In the data rows, 500 means zero.
Here are some points:
vec![384, 491, 440, 376, 484, 533, 603, 578, 577, 507, 345, 646, 468, 402, 514, 363, 565, 536, 451, 549, 465, 452, 437, 619, 551, 381, 533, 458, 505, 475, 638, 484, 504, 462, 654, 492, 497, 409, 637, 616, 759, 544, 541, 604, 623, 550, 782, 423, 586, 668, 543, 275, 297, 457, 675]
vec![299, 498, 491, 390, 534, 655, 501, 538, 868, 502, 486, 660, 515, 300, 549, 616, 570, 592, 610, 574, 575, 522, 548, 590, 422, 396, 459, 685, 553, 475, 660, 395, 398, 417, 443, 406, 590, 548, 800, 621, 716, 400, 488, 460, 702, 404, 648, 372, 374, 650, 506, 519, 450, 390, 428]
vec![393, 607, 630, 585, 437, 687, 376, 619, 502, 494, 586, 551, 429, 313, 369, 703, 601, 493, 571, 633, 543, 496, 588, 490, 199, 353, 454, 452, 680, 420, 466, 524, 427, 321, 380, 446, 467, 519, 568, 604, 550, 503, 482, 482, 480, 520, 566, 586, 408, 611, 620, 431, 609, 616, 276]
vec![442, 368, 473, 411, 322, 581, 536, 417, 941, 532, 481, 497, 282, 671, 544, 430, 534, 507, 576, 528, 653, 617, 510, 462, 431, 563, 339, 649, 605, 490, 378, 377, 351, 455, 505, 411, 347, 482, 518, 528, 498, 381, 458, 298, 543, 404, 565, 536, 553, 637, 281, 556, 436, 560, 384]
vec![392, 634, 560, 535, 501, 570, 419, 514, 654, 485, 449, 676, 424, 462, 483, 612, 483, 288, 339, 695, 330, 449, 445, 533, 464, 365, 511, 416, 568, 612, 550, 569, 824, 398, 507, 647, 548, 352, 599, 435, 518, 421, 614, 426, 502, 529, 479, 251, 370, 515, 639, 351, 450, 604, 576]
vec![357, 628, 629, 625, 485, 339, 258, 488, 263, 423, 887, 404, 461, 533, 261, 392, 668, 379, 531, 247, 428, 644, 446, 557, 403, 407, 081, 556, 797, 250, 324, 456, 420, 363, 485, 364, 503, 422, 457, 337, 475, 503, 492, 714, 732, 510, 612, 513, 563, 471, 670, 714, 591, 523, 392]
vec![350, 442, 513, 484, 369, 439, 414, 610, 575, 411, 632, 533, 484, 513, 472, 669, 553, 577, 549, 736, 702, 689, 409, 573, 552, 397, 430, 552, 481, 268, 463, 573, 245, 371, 423, 389, 308, 483, 548, 525, 403, 679, 272, 538, 604, 462, 784, 559, 484, 854, 630, 428, 511, 407, 602]
vec![642, 725, 515, 526, 460, 139, 575, 743, 022, 253, 485, 173, 502, 802, 399, 208, 631, 467, 559, 493, 262, 398, 472, 700, 512, 774, 556, 272, 715, 295, 467, 746, 398, 566, 653, 645, 499, 260, 419, 368, 693, 390, 434, 782, 671, 920, 570, 525, 843, 284, 644, 606, 407, 619, 529]
vec![429, 368, 502, 486, 317, 565, 426, 500, 540, 377, 465, 490, 406, 453, 416, 699, 426, 667, 490, 590, 637, 486, 506, 514, 745, 431, 409, 609, 528, 340, 342, 499, 258, 390, 458, 354, 295, 472, 552, 442, 357, 596, 214, 570, 628, 376, 640, 497, 358, 647, 469, 399, 554, 418, 501]
vec![493, 415, 586, 473, 537, 540, 657, 758, 516, 616, 303, 468, 455, 300, 493, 603, 675, 323, 460, 552, 564, 466, 701, 255, 503, 696, 515, 397, 632, 563, 508, 640, 390, 443, 523, 450, 444, 701, 549, 660, 593, 476, 661, 680, 274, 340, 316, 768, 523, 293, 402, 416, 324, 730, 767]
vec![307, 633, 646, 427, 479, 450, 487, 514, 637, 443, 406, 705, 430, 306, 413, 465, 531, 360, 442, 649, 408, 453, 403, 538, 450, 371, 534, 431, 516, 508, 552, 516, 667, 374, 379, 521, 518, 378, 569, 449, 482, 515, 606, 473, 510, 502, 449, 290, 409, 522, 670, 302, 522, 531, 531]
vec![626, 407, 403, 650, 707, 614, 469, 447, 491, 581, 558, 544, 575, 515, 449, 550, 475, 663, 599, 233, 598, 440, 573, 399, 522, 328, 489, 523, 408, 554, 389, 363, 618, 528, 354, 383, 421, 551, 168, 476, 431, 460, 539, 397, 349, 349, 430, 559, 305, 569, 448, 606, 420, 675, 610]
vec![532, 366, 731, 555, 436, 341, 675, 364, 815, 496, 384, 475, 354, 505, 563, 454, 450, 484, 463, 958, 165, 529, 534, 571, 367, 703, 806, 391, 456, 550, 825, 675, 632, 479, 558, 756, 650, 625, 511, 567, 405, 564, 588, 484, 363, 394, 375, 310, 460, 111, 658, 549, 678, 429, 616]
vec![293, 682, 640, 574, 424, 768, 346, 594, 594, 562, 485, 505, 450, 294, 429, 836, 509, 396, 388, 480, 546, 522, 569, 323, 404, 435, 386, 529, 809, 422, 513, 537, 418, 301, 357, 463, 458, 514, 570, 572, 358, 614, 352, 532, 386, 463, 549, 508, 529, 576, 579, 379, 662, 602, 311]
vec![564, 343, 417, 435, 534, 473, 593, 604, 467, 483, 503, 430, 493, 687, 447, 375, 441, 546, 527, 561, 582, 580, 507, 528, 569, 827, 553, 494, 539, 488, 488, 465, 130, 631, 493, 482, 447, 581, 455, 511, 529, 522, 444, 557, 480, 444, 483, 644, 644, 555, 248, 526, 467, 533, 550]
vec![722, 401, 177, 306, 574, 639, 604, 595, 370, 478, 218, 520, 598, 862, 564, 441, 567, 780, 477, 410, 578, 467, 371, 552, 561, 623, 682, 504, 419, 600, 743, 511, 525, 908, 523, 547, 538, 433, 499, 578, 641, 537, 512, 543, 588, 626, 597, 475, 674, 565, 241, 589, 396, 443, 598]
vec![532, 480, 477, 483, 091, 198, 448, 570, 426, 275, 398, 543, 319, 572, 476, 576, 378, 415, 470, 416, 798, 700, 540, 557, 629, 392, 315, 567, 252, 438, 350, 386, 508, 289, 248, 570, 233, 416, 375, 337, 246, 415, 234, 434, 601, 391, 487, 563, 633, 727, 320, 421, 395, 308, 336]
vec![522, 417, 448, 453, 605, 568, 380, 474, 428, 820, 548, 477, 624, 639, 376, 552, 542, 520, 360, 493, 464, 456, 427, 406, 528, 468, 668, 344, 493, 522, 637, 539, 642, 570, 443, 519, 533, 428, 494, 522, 495, 619, 565, 447, 539, 592, 525, 346, 542, 448, 467, 402, 597, 608, 479]
vec![569, 431, 519, 639, 659, 570, 419, 523, 532, 410, 645, 438, 525, 501, 442, 325, 417, 386, 737, 124, 470, 504, 454, 583, 503, 369, 412, 519, 476, 415, 580, 410, 634, 418, 516, 649, 630, 566, 699, 613, 548, 393, 514, 633, 452, 470, 413, 456, 430, 445, 482, 773, 425, 519, 374]
vec![606, 594, 514, 276, 260, 432, 721, 451, 561, 547, 457, 477, 471, 283, 411, 329, 507, 591, 547, 638, 745, 265, 310, 206, 449, 806, 500, 631, 464, 501, 256, 392, 115, 617, 746, 250, 321, 530, 447, 439, 529, 368, 254, 540, 780, 350, 365, 486, 365, 655, 461, 545, 628, 605, 339]
vec![705, 344, 638, 667, 565, 455, 444, 487, 651, 313, 582, 361, 607, 518, 537, 377, 526, 471, 699, 390, 154, 362, 429, 627, 596, 483, 621, 378, 225, 480, 653, 547, 553, 581, 507, 553, 572, 723, 576, 682, 397, 570, 683, 520, 404, 598, 449, 452, 489, 366, 586, 693, 501, 364, 709]
vec![321, 597, 593, 305, 558, 655, 352, 618, 681, 600, 483, 911, 439, 408, 609, 584, 536, 332, 659, 535, 482, 627, 509, 678, 488, 351, 408, 380, 385, 565, 600, 506, 516, 623, 541, 879, 753, 391, 677, 635, 690, 526, 707, 392, 687, 535, 677, 315, 739, 689, 525, 238, 416, 313, 208]
vec![517, 676, 439, 389, 476, 364, 646, 509, 136, 649, 435, 518, 455, 306, 538, 423, 739, 272, 300, 409, 552, 318, 580, 410, 578, 572, 463, 392, 532, 626, 441, 557, 618, 516, 700, 267, 460, 417, 337, 335, 706, 275, 708, 639, 515, 656, 554, 587, 484, 117, 605, 383, 322, 593, 886]
vec![285, 646, 411, 237, 653, 734, 277, 529, 587, 661, 564, 881, 622, 558, 609, 530, 653, 299, 530, 510, 436, 687, 378, 660, 601, 252, 476, 406, 442, 582, 703, 530, 665, 583, 461, 823, 794, 473, 762, 811, 654, 585, 721, 331, 726, 545, 658, 411, 763, 630, 510, 237, 431, 463, 087]
vec![522, 466, 524, 527, 535, 562, 465, 374, 533, 524, 604, 509, 486, 461, 391, 600, 427, 561, 465, 333, 502, 437, 561, 436, 533, 493, 453, 576, 410, 456, 458, 381, 502, 443, 456, 463, 515, 471, 415, 420, 411, 536, 500, 428, 435, 336, 470, 534, 327, 525, 459, 446, 513, 467, 509]
vec![749, 599, 482, 459, 443, 450, 412, 332, 419, 672, 438, 642, 408, 254, 602, 938, 555, 356, 263, 430, 634, 522, 526, 372, 447, 338, 846, 401, 495, 659, 450, 547, 670, 339, 178, 666, 248, 533, 380, 307, 232, 459, 462, 232, 217, 500, 529, 707, 322, 503, 449, 464, 480, 521, 580]
vec![654, 425, 646, 621, 587, 398, 516, 347, 720, 496, 545, 486, 464, 175, 664, 619, 450, 437, 468, 513, 246, 496, 642, 447, 486, 464, 608, 416, 280, 449, 368, 567, 582, 437, 600, 513, 561, 718, 555, 643, 516, 363, 478, 496, 229, 544, 421, 335, 385, 332, 594, 674, 545, 336, 657]
vec![434, 453, 554, 584, 676, 510, 378, 466, 560, 505, 453, 460, 532, 484, 530, 373, 380, 399, 715, 338, 438, 453, 497, 558, 494, 294, 445, 506, 398, 318, 576, 446, 533, 531, 488, 543, 602, 570, 491, 700, 410, 505, 482, 457, 357, 431, 527, 522, 442, 493, 547, 742, 408, 432, 485]
vec![488, 505, 481, 498, 331, 410, 450, 401, 568, 434, 562, 441, 423, 452, 350, 515, 463, 619, 477, 553, 482, 462, 413, 557, 372, 483, 513, 524, 562, 498, 271, 472, 433, 364, 462, 443, 472, 482, 516, 454, 398, 543, 376, 433, 578, 478, 728, 495, 445, 573, 466, 408, 464, 533, 370]
vec![501, 485, 473, 420, 609, 550, 463, 506, 440, 515, 478, 524, 495, 484, 483, 381, 582, 488, 551, 581, 459, 389, 450, 555, 554, 410, 410, 543, 515, 496, 570, 529, 538, 543, 647, 390, 676, 468, 628, 593, 689, 505, 620, 500, 622, 557, 682, 464, 503, 487, 524, 446, 398, 473, 303]
vec![343, 589, 419, 441, 619, 499, 366, 626, 408, 477, 651, 672, 369, 539, 441, 321, 562, 467, 575, 299, 532, 517, 622, 537, 417, 333, 273, 548, 820, 360, 320, 400, 549, 604, 544, 333, 665, 493, 510, 512, 628, 517, 558, 531, 530, 469, 415, 452, 562, 607, 508, 422, 480, 578, 322]
vec![596, 559, 489, 509, 554, 684, 536, 448, 697, 555, 633, 602, 403, 373, 610, 697, 431, 454, 399, 566, 553, 549, 559, 251, 549, 590, 433, 559, 460, 531, 474, 433, 441, 539, 451, 497, 389, 409, 496, 638, 533, 328, 488, 521, 367, 366, 256, 592, 298, 527, 382, 459, 621, 544, 589]
vec![215, 471, 613, 457, 620, 550, 338, 509, 524, 598, 538, 603, 385, 303, 521, 281, 564, 317, 519, 704, 367, 468, 507, 594, 440, 454, 511, 541, 625, 492, 543, 566, 472, 343, 635, 407, 620, 337, 649, 627, 685, 431, 537, 448, 657, 529, 597, 358, 582, 604, 682, 320, 457, 390, 477]
vec![518, 504, 569, 634, 763, 585, 387, 326, 688, 542, 632, 575, 521, 484, 371, 501, 423, 463, 505, 506, 088, 515, 501, 452, 480, 677, 698, 441, 418, 513, 545, 308, 571, 577, 628, 633, 598, 577, 466, 538, 411, 530, 469, 419, 425, 466, 388, 481, 408, 339, 641, 485, 620, 680, 471]
16 more points follow, each with its number after it:
vec![642, 467, 515, 497, 507, 481, 735, 406, 562, 502, 543, 467, 457, 523, 580, 235, 360, 641, 583, 346, 542, 542, 368, 336, 537, 627, 453, 618, 490, 487, 448, 271, 377, 660, 677, 331, 622, 602, 473, 592, 617, 287, 553, 429, 448, 353, 326, 574, 483, 439, 197, 731, 560, 563, 563] 0
vec![596, 314, 545, 643, 306, 409, 502, 521, 436, 495, 000, 117, 721, 251, 516, 601, 358, 694, 456, 077, 830, 294, 403, 506, 646, 457, 584, 546, 145, 415, 403, 567, 523, 304, 469, 252, 296, 724, 478, 198, 334, 558, 392, 404, 288, 337, 377, 771, 226, 596, 491, 623, 448, 400, 765] 1
vec![542, 498, 644, 346, 220, 254, 436, 651, 495, 356, 391, 538, 672, 743, 544, 692, 653, 541, 445, 861, 534, 636, 576, 565, 585, 742, 762, 355, 521, 628, 765, 752, 125, 479, 550, 592, 261, 408, 509, 521, 354, 717, 336, 506, 637, 614, 730, 491, 744, 585, 552, 254, 513, 423, 702] 2
vec![555, 459, 335, 441, 672, 698, 464, 534, 531, 549, 488, 595, 562, 590, 487, 529, 438, 441, 414, 624, 494, 484, 451, 442, 594, 494, 547, 556, 525, 555, 770, 590, 662, 613, 419, 608, 560, 475, 529, 694, 514, 611, 547, 474, 474, 529, 345, 461, 554, 375, 400, 383, 516, 516, 469] 3
vec![449, 598, 218, 269, 877, 647, 472, 684, 305, 697, 532, 583, 584, 896, 502, 356, 588, 363, 455, 377, 551, 607, 546, 404, 482, 598, 516, 403, 773, 571, 449, 526, 576, 659, 497, 603, 663, 474, 442, 595, 688, 573, 709, 465, 401, 563, 321, 702, 732, 261, 299, 532, 467, 688, 325] 4
vec![525, 507, 597, 500, 352, 413, 568, 411, 614, 427, 583, 593, 464, 236, 467, 701, 461, 267, 477, 461, 559, 650, 647, 331, 312, 645, 495, 609, 556, 292, 314, 308, 377, 444, 490, 343, 418, 568, 407, 435, 443, 335, 517, 501, 421, 392, 466, 532, 390, 597, 331, 595, 999, 480, 467] 5
vec![696, 622, 206, 509, 433, 136, 514, 476, 044, 334, 507, 255, 601, 732, 495, 315, 717, 498, 459, 451, 220, 464, 324, 723, 449, 747, 573, 322, 617, 382, 545, 712, 411, 477, 503, 625, 439, 467, 425, 399, 594, 480, 479, 687, 620, 743, 531, 496, 763, 307, 550, 517, 415, 664, 654] 6
vec![666, 385, 585, 306, 311, 474, 675, 426, 694, 471, 442, 417, 712, 381, 608, 986, 385, 530, 496, 537, 688, 558, 642, 503, 731, 575, 636, 536, 345, 536, 597, 411, 251, 444, 517, 485, 363, 523, 448, 409, 259, 383, 375, 472, 583, 570, 540, 596, 368, 630, 544, 588, 559, 486, 668] 7
vec![333, 677, 562, 409, 390, 648, 298, 475, 712, 481, 512, 659, 531, 342, 469, 632, 524, 490, 575, 446, 606, 549, 536, 472, 497, 343, 456, 596, 627, 390, 600, 363, 350, 387, 470, 440, 518, 408, 770, 613, 665, 394, 545, 473, 711, 578, 657, 440, 507, 673, 525, 733, 365, 349, 429] 8
vec![674, 367, 517, 614, 700, 517, 636, 345, 598, 640, 499, 341, 584, 446, 434, 650, 495, 406, 338, 626, 371, 484, 586, 428, 506, 658, 723, 431, 206, 645, 613, 411, 784, 465, 357, 715, 638, 559, 362, 679, 375, 514, 580, 400, 311, 387, 213, 494, 356, 228, 594, 520, 849, 539, 568] 9
vec![508, 480, 331, 678, 747, 682, 383, 315, 407, 429, 662, 358, 503, 559, 450, 360, 366, 460, 483, 246, 486, 486, 423, 427, 571, 337, 264, 660, 379, 477, 404, 363, 817, 697, 473, 407, 656, 521, 439, 531, 477, 583, 577, 380, 492, 283, 243, 430, 337, 400, 510, 746, 501, 510, 285] 10
vec![460, 694, 592, 525, 339, 203, 389, 368, 306, 331, 584, 318, 441, 442, 599, 393, 526, 689, 671, 284, 498, 412, 364, 767, 412, 547, 302, 667, 719, 171, 310, 528, 500, 417, 671, 419, 409, 337, 522, 302, 493, 311, 531, 599, 690, 641, 499, 197, 466, 546, 699, 686, 298, 435, 368] 11
vec![316, 646, 638, 534, 524, 663, 342, 530, 506, 532, 546, 506, 390, 379, 451, 657, 567, 345, 532, 577, 581, 471, 609, 356, 456, 410, 505, 554, 800, 395, 405, 547, 409, 304, 356, 492, 376, 424, 624, 651, 530, 641, 479, 602, 414, 415, 518, 513, 454, 437, 600, 338, 529, 558, 260] 12
vec![595, 505, 311, 378, 617, 745, 484, 525, 314, 525, 434, 513, 583, 680, 593, 515, 586, 413, 346, 248, 707, 477, 411, 421, 526, 559, 671, 256, 522, 598, 584, 469, 487, 634, 415, 447, 374, 471, 430, 486, 610, 556, 557, 436, 428, 458, 504, 526, 584, 489, 194, 456, 434, 575, 456] 13
vec![592, 427, 446, 432, 306, 551, 504, 375, 867, 411, 538, 558, 464, 384, 564, 487, 331, 618, 637, 437, 490, 572, 508, 449, 513, 438, 516, 681, 261, 451, 601, 369, 271, 447, 416, 423, 495, 611, 515, 617, 473, 449, 206, 396, 547, 550, 466, 556, 364, 610, 407, 673, 518, 478, 597] 14
vec![564, 455, 524, 458, 546, 451, 508, 401, 480, 588, 632, 497, 582, 501, 473, 522, 376, 495, 529, 355, 471, 440, 658, 221, 540, 464, 522, 643, 432, 563, 400, 282, 567, 445, 467, 499, 488, 587, 371, 424, 425, 600, 435, 373, 417, 295, 494, 506, 285, 563, 545, 601, 587, 616, 471] 15
Which three of these numbered points are nearest to each point below by angle, seen from the average point of the first points? Their numbers follow each, nearest first.
vec![592, 541, 377, 529, 497, 533, 358, 603, 333, 475, 467, 510, 678, 757, 433, 627, 575, 597, 354, 394, 399, 486, 458, 598, 628, 462, 629, 335, 401, 616, 603, 662, 651, 340, 380, 658, 506, 582, 440, 467, 365, 803, 703, 490, 454, 426, 603, 534, 657, 429, 332, 374, 489, 530, 570] > 13 3 6
vec![511, 429, 602, 672, 486, 506, 547, 364, 401, 579, 426, 344, 611, 223, 601, 634, 472, 364, 486, 309, 353, 343, 551, 614, 630, 337, 498, 513, 116, 543, 628, 499, 801, 383, 704, 473, 496, 567, 422, 428, 560, 364, 595, 671, 643, 509, 726, 391, 258, 402, 770, 624, 363, 361, 941] > 1 7 9
vec![563, 472, 403, 525, 554, 546, 564, 433, 672, 574, 570, 498, 517, 461, 472, 464, 424, 534, 455, 536, 382, 391, 502, 485, 559, 567, 578, 519, 327, 685, 611, 397, 644, 598, 422, 603, 644, 625, 472, 533, 368, 407, 505, 576, 347, 413, 369, 487, 419, 475, 497, 542, 641, 481, 621] > 9 3 15
vec![555, 416, 504, 508, 135, 231, 442, 624, 413, 218, 342, 550, 258, 549, 512, 614, 343, 335, 503, 408, 577, 806, 474, 538, 503, 346, 363, 442, 243, 493, 307, 455, 427, 530, 352, 546, 192, 537, 388, 126, 291, 462, 206, 432, 530, 423, 522, 484, 611, 825, 335, 456, 492, 367, 486] > 1 7 5
vec![532, 403, 517, 570, 236, 491, 434, 568, 726, 486, 451, 728, 507, 485, 570, 676, 591, 685, 499, 585, 580, 454, 418, 454, 535, 479, 440, 558, 547, 420, 480, 496, 258, 194, 318, 379, 273, 505, 502, 395, 296, 518, 232, 364, 539, 483, 758, 581, 323, 767, 570, 552, 529, 409, 634] > 7 14 1
vec![579, 485, 560, 370, 199, 361, 437, 657, 466, 370, 282, 630, 644, 798, 542, 729, 597, 544, 507, 999, 453, 558, 541, 598, 468, 682, 675, 267, 560, 607, 736, 746, 225, 440, 512, 620, 361, 442, 549, 499, 376, 698, 333, 532, 686, 580, 687, 562, 811, 545, 504, 291, 580, 347, 660] > 2 6 7
vec![656, 416, 673, 431, 342, 354, 600, 352, 936, 292, 401, 483, 505, 427, 551, 340, 334, 683, 672, 659, 365, 494, 254, 688, 463, 581, 629, 458, 317, 522, 635, 466, 455, 476, 645, 495, 546, 576, 487, 547, 424, 437, 396, 438, 679, 401, 514, 557, 405, 505, 506, 652, 531, 424, 529] > 14 0 7
vec![794, 447, 085, 297, 613, 649, 606, 654, 321, 557, 458, 588, 735, 999, 593, 457, 567, 805, 650, 604, 626, 546, 385, 579, 657, 584, 575, 537, 371, 490, 501, 495, 485, 928, 527, 531, 543, 306, 699, 610, 669, 615, 552, 444, 569, 632, 558, 504, 738, 587, 296, 438, 307, 399, 564] > 13 4 3
Now 16 new points, numbered from 0 again:
vec![624, 281, 558, 606, 508, 385, 472, 408, 502, 410, 399, 399, 507, 316, 590, 372, 481, 545, 442, 399, 422, 454, 434, 637, 598, 409, 712, 547, 184, 555, 637, 509, 616, 309, 588, 372, 574, 501, 416, 474, 381, 469, 509, 513, 540, 597, 552, 430, 286, 448, 661, 568, 365, 304, 850] 0
vec![498, 568, 628, 532, 418, 422, 485, 352, 581, 472, 546, 601, 404, 415, 535, 637, 533, 322, 475, 514, 481, 595, 552, 297, 343, 519, 753, 488, 714, 514, 347, 373, 411, 343, 373, 455, 377, 561, 475, 501, 371, 374, 404, 501, 281, 369, 492, 586, 324, 650, 488, 518, 631, 477, 367] 1
vec![531, 563, 448, 525, 573, 557, 475, 593, 435, 526, 385, 267, 485, 786, 546, 548, 592, 649, 500, 569, 439, 473, 557, 570, 519, 584, 631, 374, 581, 538, 597, 660, 538, 564, 457, 483, 456, 523, 421, 504, 492, 663, 500, 595, 416, 565, 475, 562, 642, 461, 531, 465, 482, 578, 307] 2
vec![490, 473, 484, 425, 553, 662, 340, 480, 503, 599, 537, 519, 611, 544, 512, 595, 330, 410, 515, 301, 603, 718, 629, 344, 492, 417, 304, 605, 602, 380, 499, 715, 414, 561, 416, 434, 950, 530, 404, 472, 476, 475, 471, 545, 518, 426, 609, 644, 381, 737, 282, 576, 534, 465, 380] 3
vec![452, 577, 496, 330, 297, 412, 710, 646, 545, 517, 447, 450, 305, 408, 481, 368, 521, 436, 228, 496, 550, 486, 358, 260, 342, 760, 543, 685, 379, 565, 225, 442, 136, 606, 572, 318, 339, 540, 412, 411, 459, 464, 334, 510, 613, 406, 356, 492, 418, 597, 361, 488, 615, 557, 359] 4
vec![376, 545, 543, 416, 303, 622, 431, 521, 644, 457, 537, 571, 500, 520, 441, 464, 397, 689, 557, 390, 579, 481, 399, 473, 503, 422, 456, 715, 464, 478, 451, 363, 413, 428, 467, 451, 442, 552, 611, 361, 408, 531, 431, 301, 584, 327, 587, 475, 477, 691, 516, 593, 540, 423, 049] 5
vec![640, 411, 432, 721, 452, 355, 540, 514, 497, 383, 397, 450, 636, 760, 473, 397, 444, 700, 547, 508, 235, 567, 354, 584, 576, 540, 611, 493, 250, 579, 567, 590, 532, 590, 565, 567, 629, 594, 333, 582, 361, 735, 433, 516, 524, 456, 600, 633, 526, 369, 510, 491, 294, 508, 680] 6
vec![499, 343, 463, 587, 727, 465, 680, 542, 386, 410, 255, 261, 718, 528, 415, 308, 393, 780, 568, 289, 117, 299, 494, 791, 707, 322, 523, 538, 275, 571, 698, 608, 748, 552, 567, 461, 683, 674, 333, 490, 319, 668, 617, 407, 263, 275, 399, 468, 455, 190, 699, 689, 394, 439, 730] 7
vec![566, 540, 397, 416, 430, 514, 621, 615, 358, 623, 408, 517, 487, 599, 575, 592, 533, 216, 367, 503, 800, 626, 557, 226, 466, 593, 358, 519, 782, 390, 337, 495, 194, 638, 516, 400, 226, 346, 484, 575, 560, 429, 285, 663, 444, 543, 679, 806, 655, 515, 319, 442, 412, 700, 591] 8
vec![377, 515, 612, 430, 332, 531, 339, 520, 645, 433, 560, 528, 478, 483, 483, 461, 504, 672, 591, 599, 570, 576, 376, 545, 334, 492, 451, 608, 562, 453, 390, 380, 180, 341, 528, 381, 504, 545, 550, 558, 433, 527, 515, 472, 654, 550, 670, 494, 475, 687, 483, 521, 437, 474, 420] 9
vec![336, 626, 595, 446, 355, 421, 481, 534, 502, 451, 460, 575, 384, 535, 365, 481, 547, 469, 520, 744, 447, 636, 547, 519, 379, 622, 531, 282, 738, 481, 483, 586, 307, 496, 432, 595, 509, 502, 535, 596, 578, 612, 408, 502, 481, 496, 556, 552, 656, 333, 476, 394, 603, 562, 485] 10
vec![355, 606, 396, 497, 564, 616, 434, 569, 390, 751, 593, 433, 357, 506, 526, 440, 658, 435, 662, 513, 597, 486, 553, 391, 371, 441, 273, 485, 962, 432, 275, 346, 556, 609, 572, 468, 536, 495, 495, 569, 615, 447, 580, 615, 483, 494, 412, 458, 574, 551, 483, 473, 450, 593, 359] 11
vec![397, 498, 742, 725, 480, 397, 379, 441, 436, 425, 467, 386, 505, 370, 549, 511, 513, 497, 661, 527, 407, 298, 521, 696, 532, 356, 443, 654, 461, 525, 580, 657, 701, 226, 407, 394, 510, 394, 537, 334, 335, 401, 534, 477, 576, 531, 407, 416, 441, 323, 687, 556, 505, 382, 451] 12
vec![578, 599, 427, 443, 523, 586, 487, 546, 576, 680, 568, 617, 576, 209, 589, 714, 620, 555, 236, 406, 525, 478, 765, 523, 479, 355, 681, 450, 323, 582, 569, 502, 597, 382, 497, 508, 442, 451, 561, 445, 663, 419, 659, 698, 503, 576, 594, 626, 270, 700, 543, 329, 423, 441, 696] 13
vec![462, 471, 381, 422, 561, 395, 695, 528, 053, 728, 487, 434, 537, 566, 696, 445, 897, 151, 081, 463, 505, 407, 781, 363, 440, 692, 620, 270, 624, 614, 499, 574, 631, 565, 575, 577, 463, 364, 349, 323, 814, 261, 851, 680, 502, 645, 424, 551, 449, 238, 414, 374, 267, 684, 999] 14
vec![750, 489, 425, 489, 554, 581, 604, 465, 478, 505, 592, 403, 595, 351, 615, 695, 552, 328, 247, 275, 629, 584, 645, 251, 526, 474, 494, 475, 464, 633, 510, 452, 478, 532, 369, 370, 316, 584, 478, 505, 518, 274, 561, 560, 381, 490, 323, 668, 318, 464, 253, 607, 556, 501, 723] 15
Which three of these numbered points are nearest to each point below by angle, seen from the average point of the first points? Their numbers follow each, nearest first.
vec![284, 597, 511, 453, 801, 689, 565, 581, 576, 826, 630, 612, 413, 397, 518, 711, 684, 357, 467, 465, 874, 508, 676, 382, 504, 414, 450, 528, 721, 369, 434, 412, 532, 557, 370, 356, 453, 470, 632, 388, 651, 335, 620, 363, 349, 552, 474, 539, 417, 649, 353, 492, 475, 593, 301] > 11 8 15
vec![475, 580, 680, 586, 227, 414, 653, 321, 797, 460, 406, 336, 422, 249, 841, 718, 478, 642, 580, 502, 430, 482, 457, 621, 537, 563, 802, 407, 280, 744, 500, 509, 728, 339, 454, 467, 604, 612, 382, 298, 298, 558, 395, 391, 254, 427, 410, 530, 423, 338, 593, 540, 566, 499, 547] > 0 12 7
vec![351, 395, 484, 774, 655, 814, 251, 391, 684, 417, 604, 687, 516, 999, 524, 599, 272, 635, 672, 642, 528, 483, 429, 379, 528, 489, 383, 640, 494, 566, 627, 528, 573, 735, 336, 560, 679, 404, 679, 640, 378, 675, 499, 237, 592, 349, 418, 272, 658, 726, 573, 439, 782, 307, 038] > 5 3 2
vec![486, 442, 471, 509, 429, 476, 440, 533, 268, 433, 536, 625, 587, 371, 465, 485, 452, 481, 350, 347, 426, 418, 430, 598, 558, 393, 424, 327, 386, 433, 570, 622, 503, 402, 511, 403, 415, 369, 465, 524, 687, 454, 515, 525, 728, 583, 805, 485, 455, 672, 668, 423, 346, 351, 714] > 0 13 14
vec![591, 422, 554, 577, 338, 421, 727, 448, 492, 361, 404, 458, 597, 646, 470, 468, 417, 580, 535, 531, 422, 505, 401, 636, 475, 517, 717, 450, 377, 576, 454, 565, 539, 633, 526, 518, 567, 517, 446, 702, 403, 692, 486, 471, 508, 471, 601, 468, 565, 427, 491, 541, 600, 445, 611] > 6 7 0
vec![555, 466, 365, 433, 504, 447, 611, 564, 462, 501, 434, 502, 459, 699, 487, 429, 456, 597, 608, 822, 588, 606, 391, 448, 582, 643, 565, 535, 590, 450, 418, 453, 319, 665, 600, 536, 496, 548, 497, 487, 581, 304, 496, 514, 468, 550, 543, 637, 665, 560, 293, 472, 522, 499, 545] > 8 10 4
vec![463, 427, 532, 521, 372, 432, 773, 517, 700, 398, 394, 533, 454, 667, 540, 239, 276, 573, 718, 211, 595, 726, 433, 569, 441, 646, 383, 388, 415, 426, 388, 251, 300, 369, 673, 377, 586, 570, 332, 450, 541, 387, 334, 534, 545, 439, 424, 628, 589, 479, 248, 862, 450, 437, 451] > 4 9 5
vec![526, 503, 397, 461, 683, 696, 550, 493, 604, 698, 560, 560, 416, 606, 526, 272, 489, 510, 576, 663, 473, 617, 546, 393, 526, 619, 459, 619, 714, 479, 488, 435, 431, 769, 606, 526, 340, 519, 609, 758, 709, 421, 594, 580, 519, 445, 421, 519, 602, 411, 397, 506, 573, 667, 450] > 11 8 10
